Rotation paths and how fast each direction turns (degrees each step):
Each turn is a multiple of 5 degrees from 10 to 175, or 0.
Each row of a path follows its step; steps can be skipped.
path 1
step 0: 12.0, -6.8, 4.5, 12.9, 8.8, -16.9, 11.5, 3.9, 35.6, 5.5, 13.8, 0.0, 34.7, -14.7, -24.8, -10.3, 18.4, 11.7, 7.0, 0.9, 7.5, 3.9, 15.1, -6.3, -10.2, -0.1, -14.1, 6.3, 13.0, -6.9, -8.4, 21.2, -15.2, -3.8, 22.8, -12.6, -7.1, -19.0, -29.6, 11.0, -3.1
step 1: 10.5, 13.9, 7.3, -20.0, -0.9, -9.6, 22.4, 19.4, -32.0, -12.6, 16.8, 9.9, 18.7, -16.9, -22.5, -18.6, -13.3, -7.3, 17.0, 21.0, 0.9, -13.3, 25.6, 11.9, 14.8, 31.9, -3.5, -2.5, -2.4, 1.0, 3.6, 4.5, -2.8, 7.3, -1.5, -0.7, 19.0, 13.1, -2.6, 12.8, 0.3
step 2: -9.4, 13.3, -15.1, -4.6, 1.1, 1.1, 22.7, -40.4, 23.6, -9.6, -13.8, 18.6, 18.1, -11.6, -13.0, 17.0, -9.6, 1.9, 11.9, 7.9, 10.1, -11.4, 0.2, 5.3, -6.8, -7.8, -0.7, -24.8, -24.6, 8.5, -6.9, 2.0, -24.9, 26.8, 6.1, 1.0, 18.7, 6.9, -1.5, -1.3, -12.6
step 3: 4.0, -0.8, -24.8, -13.1, 9.3, 18.4, -8.2, 26.2, -15.9, 1.6, 15.5, 8.2, 0.3, -8.3, -8.8, -3.4, -16.9, 0.0, -27.9, 14.9, 10.0, 5.1, -24.4, 15.0, 19.4, -17.1, -2.3, -16.3, 2.1, -9.2, -29.4, -2.6, -16.7, 9.6, -10.7, -1.1, 21.9, 11.9, -9.4, -24.5, -16.0
step 4: -8.9, -6.7, -23.1, 10.8, 20.9, 9.4, 3.8, -0.7, 0.2, -11.9, -2.1, -7.6, -19.2, -0.1, -10.5, 26.0, 11.5, 8.4, -8.1, -2.1, 1.8, -31.1, 5.1, 7.9, 9.6, -25.5, 27.0, 33.2, -8.0, 13.8, 15.4, 15.1, -34.0, -6.2, -11.7, -2.2, -1.5, 4.8, -0.9, -6.7, -6.1
step 5: 14.7, -6.6, -5.9, 20.0, 4.8, 11.7, 7.0, 15.0, -2.3, 16.0, -9.0, -1.0, -14.0, 22.9, 3.0, -37.3, 12.1, -6.5, 7.4, -1.8, 31.3, -6.8, 4.4, -0.7, 6.4, -19.6, 6.4, 9.4, -20.3, -12.5, -32.2, 12.7, 2.4, -15.7, -17.1, 22.4, -1.2, 1.3, -7.8, 19.1, -8.5
step 6: 10.6, 11.8, 4.7, -4.7, 4.0, 11.3, 9.8, -6.1, 6.9, 34.5, -2.9, -1.5, -16.3, -1.0, -1.5, -28.7, 5.3, 6.3, 5.8, -16.6, -33.7, -16.1, -6.8, -12.8, 23.1, 11.2, -21.3, 22.6, -14.1, 13.9, 13.5, 17.5, -22.8, 1.8, -8.9, -16.9, 3.5, -19.5, 5.8, 10.8, -2.2
step 7: -14.8, -4.9, 25.1, 5.8, -5.9, -9.2, 3.1, -27.8, -8.2, -0.1, 14.6, 28.6, -8.0, 10.8, 15.3, -16.4, -17.5, 2.3, 9.7, -16.1, -22.1, -14.9, 15.0, 20.9, 5.4, 5.4, -14.8, -12.6, 9.5, -19.8, -20.1, 16.9, -8.5, -16.0, -4.7, 31.1, -2.4, 0.2, 2.1, -4.5, -12.8
step 8: -12.8, -13.8, 23.5, 4.2, -0.5, -10.8, -10.1, 6.8, 34.4, 2.6, 10.8, 4.8, 7.0, -22.3, -1.9, 14.0, 3.1, -13.2, -11.1, -14.1, -13.8, 24.2, 22.6, 2.9, 33.9, -8.0, -16.2, -2.2, -21.7, 0.3, -10.1, 19.0, 5.2, 10.2, 5.7, -20.2, 12.1, -2.6, 16.5, -11.4, -16.7
step 9: -9.3, 2.0, 12.7, 8.9, 25.6, 2.0, 13.7, 17.3, -7.8, 0.3, 6.2, 20.4, 7.4, -14.2, -4.6, 12.2, -31.5, -9.4, 15.1, -15.4, 19.1, -9.4, 4.1, -2.3, 7.8, 10.3, 5.6, 13.5, -5.3, -32.4, 17.6, 3.5, 16.7, -14.6, 9.5, -0.2, 3.2, 9.7, -12.1, -41.5, 4.8
Directions:
-6.1, -13.4, 1.2, 1.7, 2.5, 1.4, 0.7, -0.6, -5.3, 1.3, 4.1, -3.8, 3.0, -2.6, 2.3, 0.5, 0.1, -7.2, -0.9, -8.2, 7.9, -7.4, -7.1, 3.1, -1.3, -5.9, 4.3, 2.8, 3.8, 3.7, -1.4, 2.5, 6.7, 3.7, 3.2, -9.1, 1.0, -1.0, -2.1, -0.7, -0.8
70
0.7, 1.9, 8.5, 1.2, 3.2, 0.8, 4.4, -10.8, -4.6, -0.4, -3.1, -5.9, -0.1, 0.0, -2.3, -3.8, -6.4, 4.0, 2.5, -1.0, 3.0, 2.6, 3.2, 0.2, -3.0, -5.1, 7.1, -1.8, 2.4, 3.4, 12.3, 5.6, -3.2, 2.4, -4.5, 4.7, -4.3, 0.8, -1.7, -9.7, -0.5
145
-1.0, 0.0, -7.3, 1.2, 1.6, -3.2, 1.7, 7.8, 2.2, -5.8, -10.9, 1.7, 5.1, 8.2, -1.9, -2.4, -3.3, -5.6, -8.0, 3.5, 4.3, -2.9, -2.4, 6.4, -3.6, 3.0, -1.3, -4.4, -1.3, 4.3, 5.3, 2.8, -4.4, 2.3, 5.5, -0.6, 4.0, 3.9, 4.6, -7.9, 2.9
45
-6.5, 4.4, 1.1, -8.5, -8.0, 2.8, -1.4, 6.1, -3.7, 4.0, 2.0, -3.9, -3.7, -6.6, -0.9, -6.6, 3.9, -2.1, -7.8, 2.8, 3.5, 4.2, 7.3, 5.6, 8.6, 0.7, 0.0, 0.1, -2.2, 8.6, 4.2, -1.5, 2.0, 3.3, -4.7, -4.7, -3.1, -1.6, 4.9, -0.2, 0.1
155
-5.0, 4.6, -4.2, 4.8, 3.7, -7.7, -7.4, 1.9, -2.4, 0.6, 1.6, -6.4, 2.2, 0.9, -0.3, -2.9, -5.8, 4.2, 7.1, -2.8, -7.0, -5.5, 3.0, 10.4, 1.6, 1.0, 2.3, 0.3, 1.0, -1.9, -2.1, -6.6, -3.7, 0.4, -5.6, -7.3, -2.5, 2.4, -3.8, -1.0, 9.6
125
-0.7, -1.7, 5.6, -5.6, 3.3, 7.8, -8.8, -3.9, 5.4, -8.5, -1.3, -0.9, 2.7, 3.3, 4.7, 2.3, -0.6, 3.5, 1.9, 2.4, 3.6, 1.7, -4.3, 3.7, 3.3, 8.0, 0.9, 1.0, -9.2, 4.8, 1.2, 4.2, -5.6, -4.2, 2.4, -7.0, -4.9, -5.1, -7.2, 3.0, -0.7
175
